[[-0.03  4.86 -2.52 -4.84]
 [-2.66 -7.22 -2.11  1.34]
 [ 0.13  0.65 -8.10  5.23]]
:
[[-2.66 -7.22 -2.11]
 [ 0.13  0.65 -8.10]]

[[ 8.26  5.05 -1.02 -0.17 -0.91]
 [-7.09  2.22  1.21  0.57  2.93]
 [ 0.02 -2.96  0.35  1.54  0.60]
 [ 0.57 -2.31  0.52  1.10  1.83]
 [-0.04  0.31  0.33 -0.21 -1.16]]
:
[[-7.09  2.22  1.21]
 [ 0.02 -2.96  0.35]]

[[-5.81 -3.91 -3.30]
 [-6.69 -1.73 -7.16]
 [ 4.19 -1.50  4.87]
 [-0.85 -4.31 -2.89]
 [ 6.54  0.37  6.41]]
:
[[-6.69 -1.73 -7.16]
 [ 4.19 -1.50  4.87]]

[[ 2.24 -5.00  7.12]
 [ 4.59  2.02 -0.63]
 [ 4.37  2.92 -3.08]]
:
[[ 4.59  2.02 -0.63]
 [ 4.37  2.92 -3.08]]

[[-3.10  0.70 -1.76 -0.57 -2.65]
 [-1.29 -1.46  3.02 -1.37 -4.86]
 [ 0.11 -0.24 -0.72  4.67  7.57]]
:
[[-1.29 -1.46  3.02]
 [ 0.11 -0.24 -0.72]]

[[-7.25  3.34  2.36]
 [-6.13  2.91  2.94]
 [-4.91  2.27  2.64]
 [-7.11  3.36  2.90]]
:
[[-6.13  2.91  2.94]
 [-4.91  2.27  2.64]]

[[ 2.51  1.57  0.97]
 [-0.53 -1.63 -4.52]
 [-0.94  7.85  0.58]
 [-0.34 -5.65  2.38]]
:
[[-0.53 -1.63 -4.52]
 [-0.94  7.85  0.58]]
---
[[-3.63 -6.09]
 [-4.88 -0.36]
 [ 5.87  7.03]]
:
[-3.63 -0.36]

[[-3.94  3.86  6.57  0.73 -3.15]
 [ 2.02  1.01  6.59 -0.27 -0.67]
 [-0.37  0.24 -1.11  0.94  0.25]
 [ 5.60 -2.29 -1.07  0.90 -4.09]]
:
[-3.94  1.01 -1.11  0.90]

[[ 0.35 -4.00  1.30  4.34  4.52]
 [-3.54  3.44  6.07 -1.25 -1.22]
 [ 0.12  1.92  1.78 -0.56 -2.41]
 [ 1.87  1.59  3.54  2.54  3.01]
 [ 1.26  5.18  3.92  2.17 -0.84]]
:
[ 0.35  3.44  1.78  2.54 -0.84]

[[-7.53 -1.22  4.17]
 [-4.72  2.48  4.54]]
:
[-7.53  2.48]

[[ 0.98 -0.69]
 [ 0.03  0.34]
 [ 8.09 -7.13]]
:
[0.98 0.34]

[[-3.52 -6.72  0.49 -6.92]
 [-1.44  2.80 -1.43 -0.41]
 [-1.03 -3.31  2.49 -2.28]]
:
[-3.52  2.80  2.49]

[[ 3.81 -1.29  7.87  2.74]
 [-3.70 -7.26 -0.94  0.26]
 [-1.89 -4.05 -7.80  0.19]]
:
[ 3.81 -7.26 -7.80]

[[ 6.55 -6.03  0.85]
 [-0.49  1.84 -1.93]]
:
[6.55 1.84]
---
[[ 4.69 -1.16  2.36  7.87  0.15]
 [ 2.54 -6.16 -1.83  1.81 -0.17]
 [-3.63  1.26  0.50 -3.19  0.66]
 [ 3.46  5.99 -4.23  0.59 -0.06]]
:
[[-1.16  2.36]
 [-6.16 -1.83]]

[[-1.97 -6.86  1.27]
 [-5.15  1.55  4.46]]
:
[[-6.86  1.27]
 [ 1.55  4.46]]

[[-4.78 -6.19  5.68 -3.19  6.47]
 [ 5.72 -5.01 -0.46 -0.82  1.57]
 [-7.74  3.96  3.09  4.64 -6.16]
 [-3.49  3.18 -0.14 -0.23  4.84]]
:
[[-6.19  5.68]
 [-5.01 -0.46]]

[[ 0.40  3.72 -3.19 -5.42]
 [ 2.53  0.97  4.58 -2.81]
 [-2.68 -1.90 -0.83  2.56]
 [-4.02  1.21 -6.55  2.85]]
:
[[ 3.72 -3.19]
 [ 0.97  4.58]]

[[ 1.44  5.40 -3.13  1.62]
 [ 1.44  0.57  1.05 -6.15]
 [-1.66  0.57  1.34 -0.97]
 [-2.55  1.06  0.75  1.62]
 [ 3.65 -3.29  1.94  3.34]]
:
[[ 5.40 -3.13]
 [ 0.57  1.05]]

[[ 0.22 -0.07  0.10 -0.38]
 [-0.08 -0.28  5.41  7.43]
 [ 7.81  0.76 -1.38  1.31]]
:
[[-0.07  0.10]
 [-0.28  5.41]]
